One turn moves each row of this set onto another row. After a few examples, where does it send each row asked below?
J_840: [  3 -21  12  19  16  22   1  -4  -9 -26  -1  21  11  -1   8 -28 -18  14
 -33 -19   1  -3  36]
J_825: [-27 -15  32  29 -32  34  11  23  11  -3 -19   8  16   7  31  10 -27   0
  40 -12 -11 -12  24]
J_874: [ -3 -13   9  20 -29 -24  43  29   3  -1  -6  13   9   1 -52  29  10 -24
 -34  -8   6  15  22]
J_82: [-22  -5  31  23 -16  40  10  30  13 -18 -29  13  13   4  20  18 -29   1
  36 -13  -9 -17  26]
J_842: [-12 -15  21  36  -3  30  46  19  -6 -19 -26   5   1  26  24  34 -35 -30
  18  14   4 -13  19]
J_679: [-24  -4  17  -2 -15  -8  32  39 -11   2 -24   5 -18   7 -22  -6  30  -5
 -29   8  28  -4  13]
J_247: [-18 -17  25  40 -28  14 -25  16   0 -10 -13   1  31  -6  -5  15 -19  16
  41 -34  -3   3  32]
J_717: [ -8  -7  22  42 -11  11 -31 -10  -2   7  -5 -30  27  -2 -24  21  10   5
  33 -22  26  26  17]
J_884: [  2 -18  28  20  19  34  -2 -15   0 -19   6  16  37 -14   7 -23  -4  15
 -29 -26  16  21  23]
J_968: [-29  -9  40  17 -13   8  14  63 -12   3   1  14  25  -5  14 -11  31 -21
 -20 -27  26  11   3]
J_984: [-11 -18  23  37 -10  35  48  18  -2  -6 -26  12  -2  18  32  21 -30 -37
  26   7  -3  -6  12]
J_594: [-10   6  38  21  -2  36  24   3 -12  12  38  10   9  50 -13  19  -8 -27
   2 -10  19  65  26]
J_902: [ 17  22   9  13 -13  21  32  55  -4  31 -27  13   7  -7   1  -4  -8  -5
 -15  21   7  12  18]
J_962: [ -9  14  36   8 -32 -12  10  42  27   3  10 -13  22  16 -20  22  33 -25
 -34 -13  22   3  19]
J_548: [ -7   2  28   4 -10  32  29  24 -15  13  42  -6  -4  62  -3  18 -29 -28
  -6 -13   5  26  28]
J_223: [  7 -15  13  46  -9   3  11 -28 -12  13  -8 -34   2  20 -18  30   7 -31
  19   7  36  33   8]
J_302: [  1 -13  15  42 -25   2 -28 -12  -1  18   0 -35  18   3 -22  19   7  -9
  32 -27  18  24  15]
J_9: [  7  -5   9   9  23  32  24 -13  18 -24  -9  22   4   4  -6 -11 -15   5
 -38  -3  -6  -4  32]
J_839: [ -6   6  42   0 -44  22 -19  29 -10   3 -16  16  38 -27  -2   2  -4 -11
 -11   3  30  26 -15]
J_720: [-33 -10  35  16 -11  25 -10   2 -34   7  42   4   1  46 -12  -1  -3  -8
   6 -14  24  51  20]
J_138: [ -9   0  32 -16 -27  39  43  14  -5   1  17  15  -6  41 -19  21 -42  -1
   4 -12  -2  31  31]
J_498: [  5  -7  16  41   1  20  34  -6 -11   1 -22 -15 -17  35  15  27  -4 -52
  15  21  25   9   6]
J_791: [-12   0  34 -12 -36  30  -3  20 -21 -13  12  18 -20  44 -17  -2 -30   4
   8 -22   1  22  35]
J_862: [ 14  -8  21  18  22  27  12 -26  23 -15  24  -4  35   8  -9  10  -5 -21
 -48 -14  11  14  14]
J_851: [-14 -12  31  34 -21  -7  40  41 -23 -14 -28  48  10  -5  -7  -5  19 -13
 -20  -5  25  29  30]
J_924: [-22  12   8  28 -10   9  -3  22  14  28  15   6  24  -1 -29  21  17 -37
 -23  34   5  22 -11]
J_105: [ 15 -10  20  17 -44   3  10  52 -36   5 -20  19  27 -17   7  -7 -34  -5
 -16   3  17  11  14]
J_541: [-13  -5  27  40 -45  -9 -32  21 -11  -5  13  20  40  -5 -18  16  -1 -41
 -24  16  16  26  -2]
J_609: [ 10  -9  13  58   5   0   0 -18 -16   2  -5 -34  12  23 -20  36   5 -30
  14   0  40  29  14]
J_676: [-11 -11  30  40 -42  16 -21   6  14   3 -11  -3  30  -4  -2  12 -12   9
  44 -32  -5  13  35]
J_437: [  8 -14   7  17  16  14  20 -21  16 -24  15   0  14  23  -7   3 -19 -11
 -54   4   1 -10  29]
J_893: [ -5   5  -4  45 -17 -10  26  34  -7  28   2  10  14  16 -13  15  -9 -18
 -29  50   2  12  29]
J_19: [-22 -10  32   3 -19  33  -3   3 -27  -4  18  29  -5  22 -33   0 -14   0
  19 -33   5  55  19]
J_421: [  8 -17  29  30  13  17 -12 -19   3 -22  26   0  44   7   8  -8  -5  -7
 -44 -23  22  14  27]
J_455: [-25 -16  45  30 -40  -9  32  36   4  -3  12  15  58  -6  -8  25  13 -14
 -28 -16  26  29  22]
J_823: [  6  -4  14  40  18  23  37   0  -9   0 -16 -24  -5  31   5  39  -6 -48
  10  15  28   9  -1]

J_893 turns into J_924
J_548 turns into J_594
J_302 turns into J_676
And these:
J_9 turns into J_437
J_679 turns into J_874
J_842 turns into J_823

